A =
array([[4, 4, 4, 5, 4, 5, 4],
       [4, 4, 4, 2, 4, 5, 4],
       [4, 4, 4, 2, 4, 4, 4],
       [4, 4, 4, 4, 4, 3, 4],
       [4, 4, 4, 3, 4, 2, 4],
       [4, 4, 4, 3, 4, 3, 4],
       [4, 4, 4, 4, 4, 8, 4],
       [4, 4, 4, 3, 4, 6, 4],
       [4, 4, 4, 3, 4, 5, 4]])
Counting starts at 0.
Which number is the entry in row 0 and column 1? 4
Which number is the top-right entry? 4
Which number is the entry at row 0, column 2? 4
The entry in the bottom-right corner -> 4
The entry directly below the largest entry -> 6
The top entry of the column that holds the largest entry -> 5
Which number is the bottom entry of the column that holds the largest entry? 5
The entry just left of the centre entry: 4
The entry in the bottom-left corner is 4
The top-left entry is 4
The entry at row 1, column 0 is 4
Which number is the entry at row 1, column 2? 4
Which number is the entry at row 1, column 1? 4
The entry at row 2, column 0 is 4
Which number is the centre entry? 3
The entry just left of the largest entry is 4
Which number is the entry directly above the centre entry? 4
The maximum is 8
The entry directly below the centre entry -> 3
Which number is the entry just right of the largest entry? 4
The entry directly above the largest entry: 3

X = [ -7  51 -41 -31  15]
Which number is the last entry?
Answer: 15
Which number is the 2nd entry from the left?
Answer: 51
Which number is the 2nd entry from the right?
Answer: -31

m =
[[ -9   6  14   3]
 [-31   0  22  23]
 [ 32   7   7 -17]
 [ 11 -20  -1  -8]
 [-50 -23  29  13]
 [  7  -4 -31 -22]
 [ -7 -23 -41 -20]
 [ 29 -36 -18  26]
 [-34 -42  14  -8]
 [ 14   8  40  14]
 [ 11   2   3  13]
 [ -7  12  -8 -28]
 [  8  11  -6  -5]]
The 1st entry in reading order: -9
The bottom entry of the column that holds the largest entry? -6
The top-right entry: 3
The third entry from the end, reading row by row is 11
The 3rd entry on the diagonal from the top-right corner: 7
The entry directly above the largest entry is 14
The entry in the bottom-left corner? 8
The entry just left of the largest entry? 8
The entry just right of the largest entry -> 14
The 3rd entry in reading order -> 14
The fifth-last entry, reading row by row: -28
The entry just right of -50 -> -23
The entry directly above the smallest entry? 11
The 3rd entry on the main diagonal is 7
The fifth entry, reading row by row: -31
The largest entry in the last column? 26
The entry just right of 0 is 22
The entry in the bottom-right corner? -5
The smallest entry in the first column: -50
The 2nd entry, reading row by row? 6
The entry directly below the smallest entry -> 7
The entry directly below 26? -8
The 3rd smallest entry is -41
The first entry of the largest entry's row -> 14
The entry just right of -34? -42
The largest entry in the first column? 32
The largest entry -> 40

Questions about the grid below. Counting starts at 0.
1) What is the top entry of the column that holds the largest entry?
2) What is the entry in row 0 and column 0?
3) What is the entry in the top-right corner?
4) What is the entry in row 0 and column 2?
5) What is the entry just left of the largest entry?
6) What is the entry just left of 12?
-12	-21	-4	11	5	-10	8	-1	-17
-15	12	-1	6	37	-10	-3	16	25
1) 5
2) -12
3) -17
4) -4
5) 6
6) -15

Read these off the grid that follows.
1) Which number is the smallest entry in the first row?
2) Which number is the last entry of the smallest entry's row?
3) Which number is the 5th entry in reading order?
4) Which number is the entry just left of -41?
5) Which number is the top entry of the column that holds the largest entry?
6) Which number is the entry just right of the largest entry?
7) Which number is the entry directly below -20?
8) Which number is the top-left entry?
-25	10	10	13	-27	-2	-17	-14	-22	28	28	21	29	-33	23	31
13	12	-16	13	14	-5	-20	-14	17	22	-26	-28	-27	26	34	27
15	14	14	16	-22	8	18	-15	18	22	-32	-27	-38	-41	-35	27
1) -33
2) 27
3) -27
4) -38
5) 23
6) 27
7) 18
8) -25
